[119  84 119 139 142] -> q419
[122 138 143 139  84] -> q529
[119  84 143 139 119] -> q372
which: [122 138 143]  q529
loc: [142]  q419, 4
which: [138 143 139  84]  q529
perm: [119 143 119  84 139]  q372

[122 191 140 166 136 138 123] : q310
[139 184 117 144 123 119 126] : q940
[176 185 147 143 133 117 183] : q799
[176 138 147 138 130 130 124] : q147
loc: [184]  q940, 1
loc: [139]  q940, 0
which: [176 185 147]  q799

[109 144 128 150 105 114 101 125 132 129 118 122 164 114 116] : q79
[ 89 117 182 127 122 104 158 132 139 129 118 160 123 143 133] : q206
[ 53 125 160 114 133 158 135 116 132 132 120 139 103 143 124] : q473
[101 129 162 128 154 162 145  96 126 116 137 107 119 104 129] : q428
[114 118 131 102 106 139 134  62 138 126 130 136 110 184 134] : q980
[115  98 158 139 126 136 122 113 129 118 126 148 108 172 143] : q951
[176 123 109 147  79 136 144 147 132 134 136  97 124 178 119] : q239
which: [109 147]  q239
which: [ 89 117 182 127 122 104 158 132 139 129 118 160 123 143 133]  q206
loc: [138]  q980, 8

[182 125 160 137 132] : q824
[182 160 137 125 131] : q254
[173 141 146 136 122] : q370
[146 133 126 123 108] : q901
[131 181 160 125 137] : q690
[ 96  87  99 118 112] : q214
[ 96  99  87 105 117] : q234
[ 69 110  75 102 108] : q659
which: [ 96  87  99 118 112]  q214
perm: [131 125 137 160 182]  q254
which: [182 125 160 137]  q824
perm: [125 182 160 131 137]  q254
which: [96 87 99]  q214

[ 83 150 104  99 125 147 160 172]  q552
[118 127 153 160 125  91 154  72]  q201
[141  79 168  79 122 127 169 165]  q920
[ 91 154 127 154 170  72 160 125]  q203
[162 164 146  69 172  75 110 127]  q199
[166 133  90 158  71 129 124 161]  q388
[ 78 127 119 154 157 133  78 168]  q864
perm: [125  91 154  72 118 127 153 160]  q201
loc: [169]  q920, 6

[118 131  76  84] -> q783
[110 154  87  76] -> q553
[110 157  85  73] -> q773
[129  78  80 141] -> q673
[115 144 100 141] -> q483
[144 115 110  80] -> q349
[130 147 115 110] -> q4
[107  78  80 141] -> q953
[ 87 172  61  60] -> q162
[145 130  58  90] -> q343
which: [147 115 110]  q4
loc: [157]  q773, 1
which: [129  78  80]  q673
which: [107  78  80 141]  q953
which: [144 115]  q349
which: [129  78  80 141]  q673

[168 151 137 153 142 149] -> q169
[106 141  89 130 158 150] -> q982
[103  72 155 168 143 149] -> q595
[102 151 156 105 168 149] -> q803
[ 96 126 127 123 189 148] -> q2
[109 140  85 131 159 150] -> q56
[ 88 103 114 140 142 148] -> q684
perm: [137 142 149 151 153 168]  q169
which: [168 149]  q803

[154 137 115 115 131 125 106 143 138 141 123 138]  q104
[160  87 161  88 137 128 132  95 152  96  88 154]  q959
[153 138 141 135 126 128  75 154 135 137 131 147]  q621
[144 131 146 136 126 122  73 154 134 131 133 148]  q688
[131 123 154 115 137 105 138 143 141 115 125 138]  q24
which: [137 128 132]  q959
loc: [95]  q959, 7
perm: [141 123 138 154 137 115 115 131 125 106 143 138]  q104

[155 119 129 176 177 150 137 131 103 104 122 121 113 125 119 158 162 152
 148 169 170 116 113 114 103  82 170 121  98 131 116 107 135 119 113 122
 121 146] = q265
[138 102 153 119 114 139 149  86 165 170 126 132 116 109 132  96  91 122
 128 133 143 170 112 163 125 116 126 134 138 148  97  92 176 107 135 123
 100 126] = q223
[158 118 136 127 151 116 156 108  97 131 164  99 111 118 115 147 117 145
 117 131 113 116 103 177 111  70 120 145  99 142 107 139 145  95 119 145
 118 138] = q410
[126 108 147 131 129 155 101 137 110 105 106 128 132 157  92  88 123 115
 110 130 131 139 114  95 136 159 135 127 128 118 138 130  87 152 138 128
 190 158] = q573
[115 128 105 189 115 130 106 118 120  75 161 136  94 112 149 122  96 126
 164 124 143 115 139 182 141 129 135 136 108 125 140 142 127 153 142 140
 127 130] = q969
[127 106 120 118 153 115 115  76 140 136 143 125 142 130 142 161 127 126
 108 112 130 128 122 140 139 182 136 164 189 149  94 115 129  96 135 124
 105 141] = q592
perm: [105 141 127 106 120 118 153 115 115  76 140 136 143 125 142 130 142 161
 127 126 108 112 130 128 122 140 139 182 136 164 189 149  94 115 129  96
 135 124]  q592
perm: [ 75  94  96 105 106 108 112 115 115 115 118 120 122 124 125 126 127 127
 128 129 130 130 135 136 136 139 140 140 141 142 142 143 149 153 161 164
 182 189]  q969

[116 134 141 119 124  95 162  95 174 144 126 144  72 112 176] : q928
[134  95 119 141 129 119 111  67 166 129 135 120 133 127 156] : q680
[135 123 124  81  68 129  67 166 111 119 133 151  75 109 180] : q510
loc: [75]  q510, 12
perm: [156 166 119 127 141 133 111 129 135  67  95 119 134 129 120]  q680
which: [134  95 119 141 129 119 111  67 166 129]  q680
perm: [180 109  75 151 133 119 111 166  67 129  68  81 124 123 135]  q510
which: [ 68 129  67 166 111 119]  q510

[111 124 155 115 146 110 142 144 107 116 181 113 114 181  91  99 119  96
 124 175 101 132 178 146 176 185  96 109]  q630
[137 161 138 159 141 137 104 141 137 105 153 104 105 154 115 107 134 114
 144 143 105 139 148 159 145 159 105 138]  q59
[138 104 137 105 154 134 105 161 144 138 137 104 105 159 159 137 145 141
 107 115 149 159 143 105 139 114 141 153]  q714
[131 132 145 137 161 138 159 141 137 105 153 104 105 154 115 107 134 114
 144 143 105 139 148 159 145 159 105 138]  q212
[109 109 110 105 101 106 101 167 107 175 151 174 175 157 140 168 107 164
 102 165 169 105 161 101 164 146 166 106]  q222
[156 154 153 162 170 163 171 107 162  94 122  94  94 119 130 104 157 111
 166 109 101 159 113 169 110 128 105 163]  q46
[ 87  88  88  82  72  81  72 143  82 159 125 158 158 130 120 149  85 142
  77 141 151  83 136  73 140 119 147  81]  q990
[153 149 135 154 143 155 145  85 156 104  93 105 104  88 138 115 152 119
 152  85 114 148  86 143  85  95 118 156]  q660
[129 128 141 134 157 136 155 142 135 109 152 108 110 153 117 111 131 118
 141 144 109 135 148 155 145 157 110 136]  q474
which: [131 118 141 144 109 135]  q474
perm: [105 138 137 161 138 159 141 137 104 141 137 105 153 104 105 154 115 107
 134 114 144 143 105 139 148 159 145 159]  q59
which: [ 91  99 119  96 124 175]  q630
which: [111 124 155 115 146 110 142 144 107 116 181 113 114 181  91  99 119  96
 124 175 101 132 178 146 176 185  96 109]  q630
which: [137 161 138 159 141 137 105]  q212
which: [153 149 135 154 143 155 145  85 156 104  93 105 104  88 138 115 152 119
 152  85 114 148  86 143  85  95 118 156]  q660

[147 197 108  93  94 123 154 144 113  96 137 110 111 117 152 111 141  94
  94] : q358
[ 71 138  84 168 169  79 140 146  81 175 154 155  83  81 163 189 175 164
 167] : q578
[157 130 146 169 168 150 118 113 148 123 109 128 147 149 132 118 109 125
 125] : q88
[114 123 121 150 150 118 122 124 119 152 126 143 120 120 144 152 135 149
 149] : q642
[138 106 145 153 153 143 101 100 145 153  98 147 145 145 141 139 105 153
 153] : q233
[145 137 135 131 131 139 121 117 137 131 114 133 136 138 142 129 119 131
 131] : q427
[126 135 123 132 132 123 133 133 123 134 135  93 123 123 134 139 139 131
 132] : q996
[168  73 182 158 157 178  72  68 182 153  63 151 182 182 130 120  63 160
 158] : q390
which: [106 145]  q233
which: [168 169]  q578
which: [145 137 135 131 131 139 121 117 137 131 114 133 136 138 142 129 119 131
 131]  q427

[169 117  98 126 127 102 116 175 111 148 120  96  88  99 140  75  80 163] = q871
[134 121 146  79 154  81 165 112 106 103 123 106 180 133 106 137 129 150] = q31
[122 168 160 112 132 181 140 175 117  76 112  94  96 169 173 165 105 161] = q837
[179  76 135 117 145  97 139  84 114  83 142 128 175 172 115 114 152 125] = q416
[ 77 115 181 125 123  80  74 177  75 167 102  88 142 112 159 139 125 148] = q555
[117 146  97 176 177 179 160  83 135 171  94 133 168 152  85 160 109 151] = q108
which: [133 106 137 129 150]  q31
which: [117 145  97]  q416
perm: [103 123 106 180 133 106 137 129 150 134 121 146  79 154  81 165 112 106]  q31

